grid = [-5.4, 13.6, -13.2, 18.4, -10.6, 0.8, -11.6, 20.5, -12.9, -0.6, -18.0, -10.6]
grid[0]	-5.4
grid[9]	-0.6
grid[-5]	20.5
grid[-4]	-12.9
grid[6]	-11.6
grid[-7]	0.8
grid[11]	-10.6

B =
[[ 20  -8 -20  36 -48  40  19  -4  -4   7 -42]
 [-21   4  14 -37  41 -44 -21  -2  -2 -11  33]
 [ 19  -8 -20  35 -48  39  18  -4  -4   7 -42]
 [-21   4  14 -36  40 -43 -21  -2  -2 -11  32]
 [-22   3  12 -36  37 -43 -21  -3  -3 -12  30]
 [ 38  44  20  14  27 -51  14 -15 -15   8 -20]
 [ 17  -7 -16  31 -41  37  16  -2  -2   7 -34]
 [ 18  -8 -18  33 -44  39  17  -2  -2   7 -37]
 [ -5 -18 -20   4 -32  14  -3  -9  -9  -7 -25]
 [-16  -9  -6 -20   1 -22 -15 -10 -11 -13  -2]
 [-21   3  13 -36  38 -42 -21  -2  -2 -11  31]
 [-14 -11 -12 -16  -9 -19 -15 -14 -14 -14 -12]
 [-15 -10  -8 -18  -2 -20 -14 -11 -11 -13  -4]]
B[-13, 0] => 20
B[-6, 7] => -2
B[-11, -6] => 39
B[-8, -2] => 8
B[9, 0] => -16
B[12, -9] => -8
B[5, -9] => 20
B[-9, -9] => 12
B[-12] => [-21, 4, 14, -37, 41, -44, -21, -2, -2, -11, 33]
B[-1, 8] => -11
B[:, -4] => [-4, -2, -4, -2, -3, -15, -2, -2, -9, -10, -2, -14, -11]
B[-8, -8] => 14
B[0, 7] => -4
B[9, -10] => -9
B[-7, -3] => -2
B[6, -9] => -16
B[-3, -5] => -21
B[1, 5] => -44
B[-2, 9] => -14
B[0, -2] => 7
B[-2] => [-14, -11, -12, -16, -9, -19, -15, -14, -14, -14, -12]
B[-3, 1] => 3
B[:, 5] => [40, -44, 39, -43, -43, -51, 37, 39, 14, -22, -42, -19, -20]
B[6, -6] => 37
B[-9, -4] => -3
B[:, 0] => [20, -21, 19, -21, -22, 38, 17, 18, -5, -16, -21, -14, -15]
B[0] => [20, -8, -20, 36, -48, 40, 19, -4, -4, 7, -42]
B[10, 10] => 31
B[:, 4] => [-48, 41, -48, 40, 37, 27, -41, -44, -32, 1, 38, -9, -2]
B[-7, 6] => 16
B[:, -2] => [7, -11, 7, -11, -12, 8, 7, 7, -7, -13, -11, -14, -13]
B[12, 10] => -4
B[-3, -2] => -11
B[3, -5] => -21
B[-10, -1] => 32
B[2, -4] => -4
B[:, 10] => [-42, 33, -42, 32, 30, -20, -34, -37, -25, -2, 31, -12, -4]
B[5, -3] => -15

arr =
array([[ 16.1,  18.2, -15.9,  -7.8, -14.6,   2.3,  -8.0, -15.7,  21.3,
         19.1],
       [  0.2,   0.4,  -3.3,  -2.4,  -3.1,  -1.5,  -2.4,  -4.0,   0.6,
          0.7],
       [ 17.5,  19.9, -17.2,  -8.6, -16.2,   2.2,  -8.8, -17.1,  23.0,
         20.6],
       [  1.6,   4.5, -21.5,  -8.2, -11.3,   7.9, -11.5,  12.8,  17.5,
          2.0],
       [  7.0,   3.9,  28.7,  16.0,  18.9,   0.2,  19.2,  -6.2,  -8.9,
          6.9],
       [ -0.5,  -0.5,  -2.8,  -2.4,  -2.9,  -1.9,  -2.3,  -3.9,  -0.5,
         -0.2],
       [ -9.8, -12.4,  27.0,  17.8,  25.9,   6.2,  18.1,  26.0, -15.9,
        -12.9],
       [-10.7, -13.3,  26.5,  17.2,  25.4,   5.4,  17.5,  25.4, -16.9,
        -13.8],
       [-10.2, -12.8,  27.0,  17.7,  25.8,   5.8,  17.9,  25.9, -16.4,
        -13.4],
       [  2.5,   5.0, -15.1,  -4.8,  -7.2,   7.9,  -7.4,  13.1,  15.2,
          2.5],
       [  0.4,   0.5,  -3.5,  -2.5,  -3.2,  -1.4,  -2.5,  -4.0,   0.9,
          0.9],
       [  0.8,   3.3, -19.0,  -7.2,  -9.6,   7.0, -10.1,  11.6,  14.9,
          1.3],
       [  0.8,   0.9,  -3.5,  -2.5,  -3.3,  -1.2,  -2.5,  -4.1,   1.3,
          1.3],
       [ 16.0,  18.0, -15.4,  -7.5, -14.2,   2.3,  -7.7, -15.3,  21.0,
         18.8],
       [  0.5,   0.7,  -3.4,  -2.4,  -3.1,  -1.2,  -2.4,  -3.9,   1.1,
          1.0],
       [ 17.8,  20.1, -17.4,  -8.7, -16.3,   2.3,  -8.9, -17.4,  23.4,
         20.9]])
Rows and columns are counted from 0.
row 0 col 0	16.1
row 0 col 5	2.3
row 3 col 9	2.0
row 9 col 9	2.5
row 14 col 9	1.0
row 7 col 5	5.4
row 7 col 3	17.2
row 13 col 0	16.0
row 10 col 2	-3.5
row 11 col 7	11.6
row 15 col 4	-16.3
row 3 col 3	-8.2
row 14 col 8	1.1
row 11 col 6	-10.1
row 13 col 5	2.3
row 13 col 7	-15.3
row 1 col 9	0.7
row 8 col 7	25.9
row 2 col 4	-16.2
row 10 col 9	0.9
row 9 col 7	13.1
row 7 col 6	17.5
row 7 col 9	-13.8
row 8 col 0	-10.2
row 1 col 6	-2.4
row 5 col 7	-3.9
row 14 col 5	-1.2
row 6 col 4	25.9
row 5 col 3	-2.4
row 6 col 8	-15.9
row 11 col 1	3.3
row 12 col 4	-3.3
row 9 col 4	-7.2
row 2 col 2	-17.2
row 11 col 9	1.3
row 8 col 6	17.9
